128 stands for zero in the data rows.
Here are some points:
[178 161 144 136  78 108 157 138 159 108 190 114 126  96 115 115 134 108 117 186 108 144]
[121 157  97 110  97 136 110  46 178 137 132 125 147 197 114 158 168 159 120 127  90 147]
[147 107 124 120 115  91 143 141  87 148 106 119 110 130 125  97 136  77  94 146  84 141]
[196 152 142  93  80  75 205 112 151 103 198 103 143  81  99  90 110 104  94 223 119 188]
[123 124 132 115 119 139 143 126 118 116 116 134 141 136 118 135 122 137 129 146 130 137]
[137 133 133 165 133 175  93 136 147 141 147 146 143 141 151 141 149 142 170 103 155  92]
[134 174 117 134 139 154  99 129 131 146 133 116 137 148 152 136 153 130 150  75 150 109]
[138 118 114 118 112 107 152 112 147 130 137  98 139 123 104 120 126 152 129 147 109 142]
[153 109 122 111 107 103 153 131 157 141 151 114 106 148 103 107 126 119 105 174 101 130]
[107 108 112 103 155 108  84 142 111 133 106  89  89  89 154 164 122 153 157  49 120  61]
[126 161 121 121 161 142 110 126 124 132 134 119 145 118 136 128 131 122 137 108 153 117]
[108 161 137 144 137 179  66  89 165  96 166 125 175 133 159 174 100 209 191  85 185  99]
[141 156 121  76 104 145 165  77 210 126 217  66 146 149 113 108 112 145 107 219 124 117]
[132 170 136 129 157 174  63 108 132 120 165 130 170 116 153 169 146 169 172  93 175 112]
[ 79 117 112 134 199 149  52 145 100 139  61 169 112 141 149 161 168 160 147  27 136  73]
[135  97 133 137 103 158 142 102 148 150  90 140 123 175 126 112 115 140 127 133  92 136]
[113 157 146 126 120 152 117 142 110  97 161 120 136 138 153 137 144 122 120 110 136 125]
[106 132 120 123 154 153 106 110 134 124 126 123 133 135 121 136 140 134 131 119 134 112]
[150 183 129 175  98 149 103  69 181 124 212 125 196 148 131 159 145 202 156 159 151 146]
[114 121 136 153 131 145 124 144 120 127 110 138 110 146 148 109 128 111 113 102 133 134]
[108 110 125 133 148 137 104 139 121 137 139 138 114 113 149 132 113 139 142 117 148  94]
[134 137 115 130 102 111 134  98 137 127 121 140 171 140 108 163 161 165 114 156 122 140]
[139 131 127 108 107 105 201 119  88 101 104 119 118 154 102  77 128  71  75 221  73 193]
[ 75  99 133 108 112 106 168 157  57 125  44 143  97 159 119 107 100  90 113 117  81 132]
[150 131 110 107 118 126 110  89 188 151 203  83 173 123 116 172 156 178 148 144 131  97]
[142 122 139 130  73 122 173 163 108 132  93 141 112 153 136 105 115  85  84 183  78 188]
[121 114 136 126 112 142 141 125 124 136 128 133 146 133 115 129 124 149 120 143 123 136]
[132 125 161 165 102 134 115 138 138 117 150 131 163 148 139 159 122 138 134 128 147 142]
[ 70 101 108 107 137 125 137 132 100 123  97 136 137 142 147 127 130 123  94 147  72 110]
[184 192 136 130 112  98 154 137 149 111 177 104 147 128 113  90 137  89 114 184 149 168]
[110 105 113 121 109 124 143 109 149 149 115 116 132 156 120 118 122 141 119 122  92 122]
[103  90 103 116 123 126  96 130 135 145 101 111 100 132 116 127 138 151 144 101  97  95]
[146 238 105  85 193 123 120  95 118 116 188 118 144 114 152 125 116 117 152 114 160 148]
[138 139 127 114 173 123  96 132 132 108 148 130 101 100 154 151 126 129 147  85 187 105]
[133 121 147 145 129  86 150 164  66 125  50 153  69 124 122  77  90  67  85 130 104 153]
[135 126 115 119 122 111 142  83 188 135 177 106 137 131 104 145 148 167 143 149 120 130]
[153 125 113 122 151 168  74 104 208 146 214  81 163 125 146 163 154 165 169 105 165  87]
[105 123 123  92  54 114 222  71 132 112 160  91 216 190  78 114 135  68  33 255  60 229]
[206 119 156 137  97  67 164 179  64  84 119 178  72  81 157  82 129  69 109 146 114 175]
[134 106 136 124 104  99 152 139 126 139 170 115 127 106 114 113 110 121 119 138 121 138]
34 more points follow, each with its number after it:
[136 149 116 133 158 143  93 144 153 154 172 114 162 158 145 141 154 143 129  63 175 108] 0
[201 181 120 123 146 178  85  89 242 146 255  55 214 111 129 187 157 177 208 125 205  71] 1
[132 129 142 131  65 154 145  98 166 153 117 128 156 147 130 110  86  99 136 149  81 154] 2
[129 107 107  92 115  94 160 120 159 183 129  84 118 124  99 142 134 144 117 153  82 125] 3
[108  62 124 115 155  57 138 171  53 145  46 128  63  88 110 114  95  98  99 106  88  99] 4
[142 118 118 110 110 100 171 147 169 152 161 100 124 125 116  97 106 102 107 176 114 145] 5
[ 46  72  97 121 182 131 138 167  38 109   0 192  26 133 152  81  85  38  43  90  96 162] 6
[118  68 107 107  51  84 202 143 152 173  84 111  80 166 108  86  99  76  97 196  44 159] 7
[ 58  65 144 168 171 158  59 168  61 104   9 164  88 118 207 156 132 160 161   0 140  72] 8
[145 184 114 126 165 189  74 136 182 128 196 106 188 160 123 159 160 143 191 103 180 101] 9
[102 134 125 132 151 181  71 113 138 148 136  94 167 170 148 163 167 160 178  83 137  94] 10
[110 107 122 117  93 110 159 125 127 149 108 129 114 145 120 113 134 108  98 146  90 151] 11
[137 202 117 124 151 122 130  89 200 131 169  93 163 140 119 120 133 123 150 185 154 118] 12
[ 90  99 110  94 135 150  92 114 122 151 103 114 144 155 119 154 131 158 143 134 111 104] 13
[153 115 156 142 126 117 138 139 118 135 143 143 105 107 131 130 103 116 127 115 158 137] 14
[106 164  97 124 136 142 112 102 126 140 113 104 131 187 159 130 158 145 134 114  85 121] 15
[134  69 175 174 129 122 158 155  82 120  84 197 111 121 152  92  90  68  93 108 143 139] 16
[164 106 118 126 159 116  70 166  93 134 105 136  92  98 128 143 179 129 154  96 134 100] 17
[147 163 146 122 138 154 111 114 127  99 186 127 156 106 146 146 152 126 131 138 165 127] 18
[118 135 116  80 120 154 104  98 139 160 101 108 163 154 122 135 155 120 129 126 112 115] 19
[132 100 152 155  85 128 189 158  98 108 101 152 117 125 102  97 103  87  84 185 113 177] 20
[157 152 119 108 113 131 169 110 137 126 160 120 151 138 116 118 163  93 133 195 113 167] 21
[151 117 132 130 161 120 120 142  97 125 134 135 122  93 143 129 125 126 124 110 140 114] 22
[143 115 121 111 114 122 159 127 127 125 184 151 153 124 108 131 133  87  96 195 108 168] 23
[108 123 106 128 144 167  89 107 135 138 134 131 157 145 141 144 153 150 159 109 131  98] 24
[123  94 117 147 134  95 133 141  99 115  29 137  90 151 131  81 104  97 121  90  90 123] 25
[142 187 100 109 116 111 168  81 187 138 163  78 132 170 117 122 144 150 160 193 107 150] 26
[171 194 128 110 105  96 165 122 123 104 152 155 129 137 114  94  98  76  82 147 134 172] 27
[136 134 123 109 105 100 153 132 152 137 163 105 117 130  97 108 118 113 119 174 100 157] 28
[121 124 127 125 110 114 157 119 116 136 100 120 119 153 116 111 128 100 103 161  94 150] 29
[119 119 113 126  99  89 197 146 107 138  23 121  76 172 111  59 103  71  99 138  56 160] 30
[ 57  73 114 124 152 149 101 134 102 149  29 130  89 171 145 127 123 148 126  77  87  98] 31
[144  92 126 108  50  71 224 152 106 135  85 101 104 130  96  57  84  37  54 246  55 194] 32
[234 204 178 161  64  46 255 166  85 119 153 192 135 108  86  33  74   0  38 255 109 255] 33
Which of these numbered points is nearest to each point below by angle, seen from the average point of the first points? Its number follows each.
[ 91  98 131 163 146 159  65 142 105 126  66 152 119 135 148 183 146 177 147  62 158 100] > 8
[167 123 107 118  36  72 176  79 213 138 156  80 136 169  60 145 131 159 138 176  79 158] > 26
[115 202 143 160 158 236  20  89 191 129 255 106 194 160 133 202 182 204 175  85 193  99] > 9
[ 94 138 122 133 144 137 120 149  98 117 119 148  96 139 140 119 125 103 112 116 142 118] > 6
[156 106 146 110  41 112 198 120 209 155 179  65 167 127  60 109 112 140 132 239  65 188] > 28
[119 146  91 131 170 174  51 118 158 134 127 168 128 127 158 164 183 177 194  77 176  51] > 24
[174 113 197 187  95  89 184 226   0 107   0 221  64 135 141  85  99  60  49 136  97 190] > 16
[186 182 104  85 120 142  78  48 249 120 255  61 186  92 102 177 186 194 167 143 198  86] > 1
[133 122 140 131 156 123 116 145 100 129 140 136 127  96 147 125 118 123 136 108 144 118] > 22
[174 112 114 117 123 115 104 119 175 151 185  75 167  97  96 142 145 162 144 134 115  95] > 1
[108  88 145 152 123 140 105 168 115 137 100 148 122 107 144 149 136 134 122  89 142 110] > 8
[199 123 132 140 110 147  95 137 221 161 243  88 196  96 135 177 160 206 160 127 147 113] > 1
[171 184 148 159 148 141 124 142 125  95 174 144 147 120 152 124 143 127 139 131 189 142] > 18
[179 119 173 164 117  78 152 176  37 122 115 180 113  36 124 128 123  95  81  93 170 113] > 14
[ 50  57 126 177 231 131  35 193   0 104   0 201   0  70 192 126 105 144 168   0 185  38] > 8
[ 76  92 152 128 126 157  91 180  71 137  63 192  98 119 160 173 140 154 100  45 137  84] > 8
[ 94 106 125 133 159 132  98 128  97 145  88 141 115 139 143 159 142 144 146  65 147  84] > 8
[129 124 141 153  81 158 178 154 136 145 150 130 102 164 118  93 127  85  83 178 127 177] > 20
